In the data rows, the value 128 means zero.
Here is a table of points, one per row:
[168  87 146 113 155 103  40 143 140 116 123 130  45 163 114 153 119  40 159 160  87 208 102  13 115 116  46 111 132 133 129 152 180 126  81 105 174  73 136 118 128  62 175 135 134 159 109 125 163 136 154 107 171 102  77 182 138 141 121  92 134 136 130 144]
[135 178 118 102  46 135 220 112 177 121  80 154 168  66 103 114 129 157  58  97 173 127 147 193 106 146 109 138 131 111 141 120 214 101 120 134 117 229 100 150 125 126  89 174  96 162 105  65 151 156 104 127  85 104 207  42 128 108 176 161 100 122  69 164]
[130  94 137 130 119 122  64 114 113 106 146 118  79 154 120 124 100 108 165 148  97 197  85  42 157  87  86 118 165 140 146 166 109 124  87 155 138  72 154 104 121 118 179 120 116 153 147 131 146 148 120 137 139 122  95 136 125 139 130  87 168 129 164 141]
[120  98 135  84  90 105  36  57  95 107 149  66 198 178  91 132  88 189 240 141  95 138  57 132 199  77 154  89 228 105  95 160  29 131 111 187  68  79 133  90  95 168 169 126  79  91 197 160  24 102 142 177 149 190 169 120  91 145 126  82 183 164 138  90]
[127 196 122 134  98  83 173 132 156 105 115 128 122 134 109  74 145 105  99  97 165  79 169 167 168 132 168 136  67 166  78 139 158 157 183 104 123 136 126 153 132 147  96 117 211 144 103  97 129 140 119  90  47 151 144 105 159  96 129 146 116 109  94 135]
[140 164 141 121 139 246 240 173 185 178  74 180 212  59 136 148  79 164  87 192 192 141 130 203  39 104 103 129 155  78 215 107 177  74 106 145 135 206  78 156 124 135  80 197  47  97 154  99 165 147 132 113 104  60 236  32 133 126 165 169 120 155  56 148]
[134 161 159 124 123 211 230 170 172 155 102 140 177  99 103 123 101 138  97 151 191 150 142 195  64 159  91 149 147  80 191 112 182  77 128 146 122 206  95 168 141 159 100 154  71  89 140 107 163 150 143 126 120  67 246  64 124 139 136 161 113 120  66 154]
[148  74 116 121 144 144 117  95  80 146 141  94 147 142 165 149 155 177 138 148 143 131  95 136 104 167 153  88 165 123 139 119  98 107 139 123 109 157 121 109 147 116 105  94 114 151 177 200  77  78 100 153 203 113 115 155  55 146 126 158 131 148 160 104]
[132 129 122 130 139 122 134 156 127 127 127 132  91 144 129 114 165 129 121 125 122 112 143 123 128 125 110 147 132 134 143 122 124 122 117 122 122 111 147 132 128 141 147 128 143 136 105 105 124 162 128 129 111 153 113 137 116 153 132 127 144 147 113 105]
[118 195 105 123 110  79 141  96 158 107 116 127 135 121 146  81 139 124  94 107 138  92 176 189 169 145 177 141  61 153  52 122 165 174 165  87 114 161 109 161 120 153 133 108 203 141  83  84 124 149  83  88  48 164 149  84 177  91 135 131  94  81  91 164]
[116 173 136 115  95 110 218 160 167 134 112 119 121  88 104 128 116 135  71 111 159 129 157 176 152 132 133 152 110 149 128 129 180 125 146 116 132 194 110 150 121 149 100 161 119 136 117  69 138 161 135 123  96 132 191  91 109 136 148 151 104 109  94 146]
[107 199 163 125 143 123 124 172 137 127 131 150 110  92 133  81  89 128 141  80 110  43 171 142 143 118 176 158  76 183  97 136  78 189 160  96 122  85 164 181 108 145 144  87 223 134  87 123 121 130 156 171  66 150  91 119 219  84 101 115 111 101 128 125]
[105 121 137 144 168  81 125 143 126  98 123 142  92  83  76 129 108 113 128 129  84 102 170 108 110 103 130 179  82 119 129 136 120 125 120 110 141  85 140 147 127  79 137  92 194 156  67  84 120 146 140 142  98 133  85 151 172 120 129  97 141 156 101 126]
[158  78 160 127 156 107  66 130 106 117 100 128  39 148  81 168 113  47 116 184  69 193 114  26  99 123  32 111 141 120 123 157 167 146  73 100 180  77 141  85 126  71 185 131 144 168  97 125 176 154 120 118 165  94  49 175 170 157 101  90 131 118 128 113]
[129  61  87 235 195 172 183 114  82 189 223 118 115  98 215 195 222 194 103  65 150 129 145 176  35 230 162  83 138  64 213  64  17  95 189 150 146 240 110  94 160 124  42  54  81 169  90 255 180  47 116 118 250  89  90 228  80 146 115 191  69 105 255 123]
[116 129 121 175 174 222 229 127 114 207 110 204 172 109 192 168 156 142  89 127 197 148 120 205  43 171 123 125 112  61 226  83  92  93 134 169 150 182  70 138 131 142  79 158  35 108 140 158 171  77 135  96 170  77 138 148  88 118 150 180  75 139 140 135]
[156  83 157 106 142  78  54 162 139  95 131 118  49 181 114 146 113  28 139 179  78 234  78  22 122  93  48 149 135 135 111 146 187 142  73 134 178  59 144  91 133  68 156 130  84 160 130 141 184 156 176 114 172  78  89 188 174 156 108  69 173 136 124 129]
[ 98 176 133 125 128 112 140 138 140 127 133 131  94 119 127 120 129 113 109 113 120  85 170 132 154 115 133 140 108 155 120 121 146  95 132 123 142 129 117 128 146 153 133 116 131 123 123 108 131 158 162 137  93 134 134 134 116 143  94 135 114 145  83 107]
[105 174 164 112 150 135 135 170 139 113 112 129 112  92 103  90 126 116 125  97  87  32 154 120 160 100 187 170  74 162 104 122  94 158 140 112 128  80 134 167 101 139 132 108 231 128  69 109 118 137 159 139  85 165  92 133 192  97  88 116  99 121 117 142]
[126  89 117 104  90 116  38 107 103 115 158 115 124 173 118 142  97 142 184 138 102 158  59  78 166 115 131 100 186 130 111 164  99 141  82 150 113  64 162  76 125 153 157 148  93 100 157 131  97 131 164 154 138 127 128 139 131 148 135  86 186 155 160 127]
[122 121 120 123 104 105  42 111 108 106 152 108 125 162 112 125  91 107 188 136  93 179  38  73 173  62 107  97 189 107 119 167 120 125  94 154 124  30 149  94 117 129 136 117  86  88 145 119 132 153 154 168 157 150 117 141 155 166 136  99 181 143 169 135]
[116  89 113 150 145 131 111 110 105 106 125 147  82 123 112 141 127  89 144 134  98 156 125  70 127 104 102 153 138 134 134 134 125 114 107 116 140 104 147 115 131  83 168 139 155 158 100 104 100 136 145 115 143 147  90 153 146 147 138  95 141 134 131 147]
[132 223 108 139 129 104 128 105 158 105  92 116 152 105 142  49 116 125 132  82 150  91 160 170 166 132 208 151  87 170  39  97 152 234 186  96 149 125 144 164 109 151 137 107 215  98  87 135 125 145  75 102  33 177 134 104 205  30 122 131 104  86 125 152]
[121 190  98 128  76  83 184 130 171  90 108 125 141 137 102  93 132 117  81  93 132 104 176 179 174 147 149 136  69 126  84 102 179 138 186  84 147 194 125 159 112 150 122 149 169 142 105  72 136 153  90 101  80 147 144  68 116 111 127 147 111 112  80 158]
[154  81 112 117 127 136  70  95 100 125 141 108 130 169 133 125 134 133 160 150 102 154 111  92 136 136 127 109 158 148 113 146 109 121 117 160 100  85 141  95 146 131 169 151 104 118 168 130  99 136 136 142 156 132  81 140 111 134 153 118 145 117 165 103]
[127 110  98 196 181 234 212 126 104 212 162 209 176  96 206 168 195 134 104 120 191 133 125 210  51 185 125 140 138  63 195  86  82 102 150 128 159 187  84 120 134 153  57 132  41 146 128 191 181  64 118  91 201  82  95 157  61 130 149 167  91 116 179 110]
[158 154 135 114 132 196 225 159 153 154 126 145 177  99 151 167 122 157 109 150 187 139 143 183  62 137  99 131 131 108 202  92 148  81 136 144 137 192  96 156 137 139 106 159  54  76 144 114 194 153 125 121 124  74 225 104 114 149 156 172  70 147 102 127]
[123  88 125 131 118 124  87 133 101 138 133 145 113 144 127 124 139 132 149 140 127 168 104  59 153 106  87 129 146 140 128 137 138 130 115 138 108  85 156  99 135 108 167 134 128 118 135 135 124 127 125 113 149 126  77 156 123 160 141  95 148 143 156 116]
[ 95 114 132 120 137 116 144 159 138 126 133 130 102 138 139 115 144 121 113 121 134 115 163 106 144 125 121 132 120 129 125 138 135 113 129 137 135 138 123 109 145 159 129 128 135 106 127 109 133 126 136 144 117 148 115 125 120 142 121 125 120 144 100 130]
[132  40 134  84 129 113  52  70 109 103 162  51 186 169  98 177 123 219 188 151 131  78  73 126 128 155 163  89 166 114 106 175  89 105 131 148  59 122 146 118 126  90 127 117 113 121 241 210  50  77 101 184 195 166 178 122  73 152  97 151 174 156 159  81]
[151  50 132  90 127 113  63  96 102 123 130  56 168 145 130 179 125 187 168 147 131 120 113 120 130 161 164  90 161 111 120 137  70 100 125 150  80 124 146 115 147  88 123 101  99 118 209 186  86  68 105 148 189 146 127 119  61 144  99 153 171 139 166  88]
[ 98 196 125 125 124  99 138 149 159 120 108 128 129 118 124  75 130 108  97  88 103  69 187 138 168 128 169 143  50 188 112 111 134 173 161 103 126  93 129 172 129 171 100 116 212 131 103 101 105 115 125 127  73 163 143 132 166  78 115 105 111 101 100 129]
[133  84 121 149 109 106  74 122 101 124 141 126 115 157 146 161 127 121 153 144 102 141  72  93 129  97 123 118 173 149 128 138 148 130 103 134 126  82 141  98 133 110 169 141 119 117 145 135 106 129 139 140 144 131  81 141  98 153 125  97 166 132 150 139]
[132  81 125 137 117 126 102 123  75 148 148 142 139 140 153 130 153 138 123 143 102 146 115 112 128 135 113 107 141 125 120 135  95 123 118 130  94 152 133 110 130 124 133 145  95 110 158 153  98  88 112 119 153 142  98 157  65 130 134 169 137 131 157 114]
[115 199 128 128 121  88 142 119 143 110 112 121 144 136 125  71 133 104 108  90 138  59 194 170 177 111 171 143  68 168  65 106 141 189 135  90 146 141 128 156 111 145 102 107 207 128  90 103 113 145 105 109  57 142 135  99 169  65 120 112 102  82 117 129]
There is one direction along which these points spread out most. Take the direction at right angles to it along which they spread out most. Go by this last direction. For each point below, how far along it does it lie, from 0 to 99? 50 is the average, and the first point above lies past it. One standard deviation of the points above along it is 16.
[140 164 141 121 139 246 240 173 185 178  74 180 212  59 136 148  79 164  87 192 192 141 130 203  39 104 103 129 155  78 215 107 177  74 106 145 135 206  78 156 124 135  80 197  47  97 154  99 165 147 132 113 104  60 236  32 133 126 165 169 120 155  56 148] -> 29
[134 161 159 124 123 211 230 170 172 155 102 140 177  99 103 123 101 138  97 151 191 150 142 195  64 159  91 149 147  80 191 112 182  77 128 146 122 206  95 168 141 159 100 154  71  89 140 107 163 150 143 126 120  67 246  64 124 139 136 161 113 120  66 154] -> 34
[116  89 113 150 145 131 111 110 105 106 125 147  82 123 112 141 127  89 144 134  98 156 125  70 127 104 102 153 138 134 134 134 125 114 107 116 140 104 147 115 131  83 168 139 155 158 100 104 100 136 145 115 143 147  90 153 146 147 138  95 141 134 131 147] -> 55
[120  98 135  84  90 105  36  57  95 107 149  66 198 178  91 132  88 189 240 141  95 138  57 132 199  77 154  89 228 105  95 160  29 131 111 187  68  79 133  90  95 168 169 126  79  91 197 160  24 102 142 177 149 190 169 120  91 145 126  82 183 164 138  90] -> 48
[132 223 108 139 129 104 128 105 158 105  92 116 152 105 142  49 116 125 132  82 150  91 160 170 166 132 208 151  87 170  39  97 152 234 186  96 149 125 144 164 109 151 137 107 215  98  87 135 125 145  75 102  33 177 134 104 205  30 122 131 104  86 125 152] -> 74
[116 173 136 115  95 110 218 160 167 134 112 119 121  88 104 128 116 135  71 111 159 129 157 176 152 132 133 152 110 149 128 129 180 125 146 116 132 194 110 150 121 149 100 161 119 136 117  69 138 161 135 123  96 132 191  91 109 136 148 151 104 109  94 146] -> 53
[151  50 132  90 127 113  63  96 102 123 130  56 168 145 130 179 125 187 168 147 131 120 113 120 130 161 164  90 161 111 120 137  70 100 125 150  80 124 146 115 147  88 123 101  99 118 209 186  86  68 105 148 189 146 127 119  61 144  99 153 171 139 166  88] -> 37
[105 174 164 112 150 135 135 170 139 113 112 129 112  92 103  90 126 116 125  97  87  32 154 120 160 100 187 170  74 162 104 122  94 158 140 112 128  80 134 167 101 139 132 108 231 128  69 109 118 137 159 139  85 165  92 133 192  97  88 116  99 121 117 142] -> 71
[135 178 118 102  46 135 220 112 177 121  80 154 168  66 103 114 129 157  58  97 173 127 147 193 106 146 109 138 131 111 141 120 214 101 120 134 117 229 100 150 125 126  89 174  96 162 105  65 151 156 104 127  85 104 207  42 128 108 176 161 100 122  69 164] -> 47
[127 196 122 134  98  83 173 132 156 105 115 128 122 134 109  74 145 105  99  97 165  79 169 167 168 132 168 136  67 166  78 139 158 157 183 104 123 136 126 153 132 147  96 117 211 144 103  97 129 140 119  90  47 151 144 105 159  96 129 146 116 109  94 135] -> 68
[133  84 121 149 109 106  74 122 101 124 141 126 115 157 146 161 127 121 153 144 102 141  72  93 129  97 123 118 173 149 128 138 148 130 103 134 126  82 141  98 133 110 169 141 119 117 145 135 106 129 139 140 144 131  81 141  98 153 125  97 166 132 150 139] -> 50
[127 110  98 196 181 234 212 126 104 212 162 209 176  96 206 168 195 134 104 120 191 133 125 210  51 185 125 140 138  63 195  86  82 102 150 128 159 187  84 120 134 153  57 132  41 146 128 191 181  64 118  91 201  82  95 157  61 130 149 167  91 116 179 110] -> 16
[158 154 135 114 132 196 225 159 153 154 126 145 177  99 151 167 122 157 109 150 187 139 143 183  62 137  99 131 131 108 202  92 148  81 136 144 137 192  96 156 137 139 106 159  54  76 144 114 194 153 125 121 124  74 225 104 114 149 156 172  70 147 102 127] -> 30
